[-61.7  22.3 -12.0 -37.1  24.6  62.7  49.1 -21.2 -37.1  47.8  35.9 -42.3
  -0.6  73.3 -30.0  -1.0 -10.7 -30.0 -51.1  -1.0 -30.0  -3.4 -28.3  66.7
  14.8  66.7  23.6  88.6 -12.9 -48.9  29.3  37.7  84.3 -49.8  28.9  21.0
  22.3 -16.0   1.2 -29.6  19.6  12.6  11.3  -5.9  88.6  51.7 -37.1] = Tisi
[-52.0  17.2 -11.5 -31.3  31.1  51.7  39.5 -34.7 -43.5  39.1  29.4 -35.9
  -1.0  61.0 -27.1  -3.0 -11.1 -27.1 -42.7  -3.0 -27.1  -2.2 -24.6  55.9
  10.9  55.9  20.5  72.8 -12.7 -41.0  24.3  31.9  69.4 -42.3  22.2  16.8
  17.2 -15.7   1.6 -25.0  16.3   9.2   8.7  -5.6  72.8  43.3 -31.3] = bokat
[ 89.2  -7.1  24.8  67.5 -10.2 -31.8 -33.3  76.8  66.0 -20.5  -5.6  68.6
  31.0 -33.9  32.5   1.7 -33.1  32.5  87.1   1.7  32.5  22.8  49.0  47.5
  -1.4 -20.0  30.5  20.7  16.6  82.5   8.3  10.9 -57.0  74.2 -21.0   5.8
  -7.1  13.0  47.5  61.9  18.6   3.2  16.1  32.0 -66.3  -8.6  67.5] = netad
[-61.7  22.3 -12.0 -37.1  38.1  62.7  49.1 -41.5 -50.7  47.8  35.9 -42.3
  -0.6  73.3 -30.0  -1.0 -10.7 -30.0 -51.1  -1.0 -30.0  -1.5 -28.3  66.7
  14.8  66.7  23.6  88.6 -12.9 -48.9  29.3  37.7  84.3 -49.8  28.9  21.0
  22.3 -16.0   1.2 -29.6  19.6  12.6  11.3  -5.9  88.6  51.7 -37.1] = kog
[-52.0  17.2 -11.5 -31.3  31.1  51.7  39.5 -34.7 -43.5  39.1  29.4 -35.9
  -1.0  61.0 -27.1  -3.0 -11.1 -27.1 -42.7  -3.0 -27.1  -2.2 -24.6  55.9
  10.9  55.9  20.5  72.8 -12.7 -41.0  24.3  31.9  69.4 -42.3   3.4  13.8
   5.3 -31.6  19.7 -11.5  22.2   0.2   8.6  -2.4  50.1  44.9 -17.3] = rikiv
[-38.6   8.7 -13.9 -21.7  24.5  41.3  25.9 -22.3 -37.2  30.3  24.2 -27.0
   1.2  51.8 -30.0 -12.6 -18.4 -30.0 -28.1 -12.6 -30.0  -3.4 -20.6  51.0
   3.2  51.0  27.2  53.8 -18.6 -27.8  23.4  33.6  53.2 -32.5   9.6  13.1
   8.7 -23.6  10.6 -16.2  17.6   2.9   7.3  -4.0  53.8  39.9 -21.7] = Lebip
[ 89.2  -7.1  24.8  67.5 -10.2 -31.8 -33.3  76.8  66.0 -20.5  -5.6  68.6
  31.0 -33.9  32.5   1.7  12.0  32.5  87.1   1.7  32.5  22.8  49.0 -20.0
  -1.4 -20.0  30.5 -66.3  16.6  82.5   8.3  10.9 -57.0  74.2 -21.0   5.8
  -7.1  13.0  47.5  61.9  18.6   3.2  16.1  32.0 -66.3  -8.6  67.5] = nuper
count kog: [84.3] => 1
shift +1: [ 49.0 -20.0] => [ 49.1 -19.9]

[-28.6 -48.8 -48.8  40.4  -3.4   1.0 -14.2  89.9 -30.7 -25.6 -48.8  19.9
   1.0 -56.7  11.3  10.4  32.3] -> zapa
[-28.6   4.7 -40.9  40.4  -3.4  67.6 -14.2  89.9 -30.7 -25.6 -48.8 -16.5
   1.0 -56.7  11.3  10.4  19.8] -> sot
[-28.6   4.7 -40.9  40.4  19.8  45.7 -14.2  89.9   0.9 -25.6 -48.8 -16.5
   1.0 -56.7  11.3  10.4  19.8] -> kasag
count kasag: [19.8] => 2
count zapa: [1.0] => 2
shift +1: [  1.0 -56.7  11.3] => [  1.1 -56.6  11.4]
shift -1: [-14.2] => [-14.3]
count kasag: [10.4] => 1

[-38.0 -38.7  12.5  29.8  61.2] : Lut
[12.5 12.5 12.5 12.5 43.2] : rinam
[32.4 43.3 12.6 43.3 32.4] : Dokep
shift +1: [12.6] => [12.7]
count Dokep: [43.3] => 2
count rinam: [12.5] => 4
shift -1: [32.4 43.3] => [32.3 43.2]

[-33.8  -7.4 -11.5 -17.8 -33.8  25.1  46.5  46.5  32.5  -3.4 -15.0 -15.5
 -28.3  -0.6   5.5 -18.0 -17.3  -3.5  -1.8  25.1  15.1  15.4  -9.0  -1.6
  14.5  16.9  -3.4  64.4 -13.1 -21.5  11.3 -33.8] -> gozil
[ 21.9  -2.1  19.1 -34.0 -15.7  19.1  56.6  92.5  16.0  22.8  -0.6 -22.7
   9.8   9.3 -24.2  -7.6   1.9 -14.5  23.7  16.4  42.8  10.8  12.8  56.1
  20.9   8.5  13.2  48.7 -14.5 -41.1  12.0 -14.5] -> Varak
[ 24.1   1.6  37.4 -42.3 -41.7  28.8  14.8  66.8 -15.9   7.2 -14.4 -15.3
  20.0  -7.7 -14.0 -11.2  26.7  40.1  -3.6  13.4  17.6  33.3   4.4  38.5
  12.0  18.9  26.7  72.1  -4.0 -37.7  13.6  37.8] -> sed
[ 30.7 -12.7 -18.3 -17.4 -17.4  18.3  47.8  50.9  28.4  -5.1 -10.5 -20.4
  -0.9   7.2  -9.6  -1.8   5.3 -17.4   9.7  17.2  21.1  18.1   0.2  18.1
  26.5  14.2 -10.2  44.5 -30.5 -21.5  11.5 -42.0] -> zanor
[ -7.6  32.6  21.8 -26.4 -17.4  31.3  38.1  29.6 -28.6  -3.6 -16.1   7.9
  -9.1  -0.4 -33.3 -13.3  33.7  33.4 -15.5  18.4  27.0   5.0  -5.8  51.9
  40.9   9.3  -9.8  12.1 -48.5 -38.9 -25.3  12.8] -> Duzem
[ 32.1   3.7 -24.6  -3.6 -19.4  27.7  47.3  12.3  16.8 -16.1 -19.9  -8.7
 -18.4  -2.4  -8.0 -10.4  16.3  -9.1  -6.7  27.5   5.7  12.5  -8.0   6.9
  29.2  14.8 -28.3  29.3 -39.2 -15.7  -7.7 -40.8] -> Neveb
[ 32.1   3.7 -24.6  -3.6 -19.4  27.7  47.3  12.3  16.8 -16.1 -19.9  -8.7
 -18.4  -2.4  -8.0 -10.4  16.3  -9.1  -6.7  27.5   5.7  24.9  25.8  63.8
  19.7   4.9   0.5  32.0 -13.2 -35.3  10.2  32.6] -> vug
[ 30.7 -12.7 -18.3 -17.4 -14.8  18.3  47.8  50.9  28.4  -5.1 -10.5 -20.4
  -0.9   7.2  -9.6  -1.8   5.3 -19.2   9.7  17.2  21.1  18.1   0.2  19.8
  26.5  14.2 -10.2  44.5 -30.5 -21.5  11.5  -6.8] -> ler
shift -1: [-8.0] => [-8.1]
shift -1: [-19.4  27.7] => [-19.5  27.6]
count zanor: [-17.4] => 3
count gozil: [-33.8] => 3
count sed: [26.7] => 2
count Varak: [-14.5] => 3

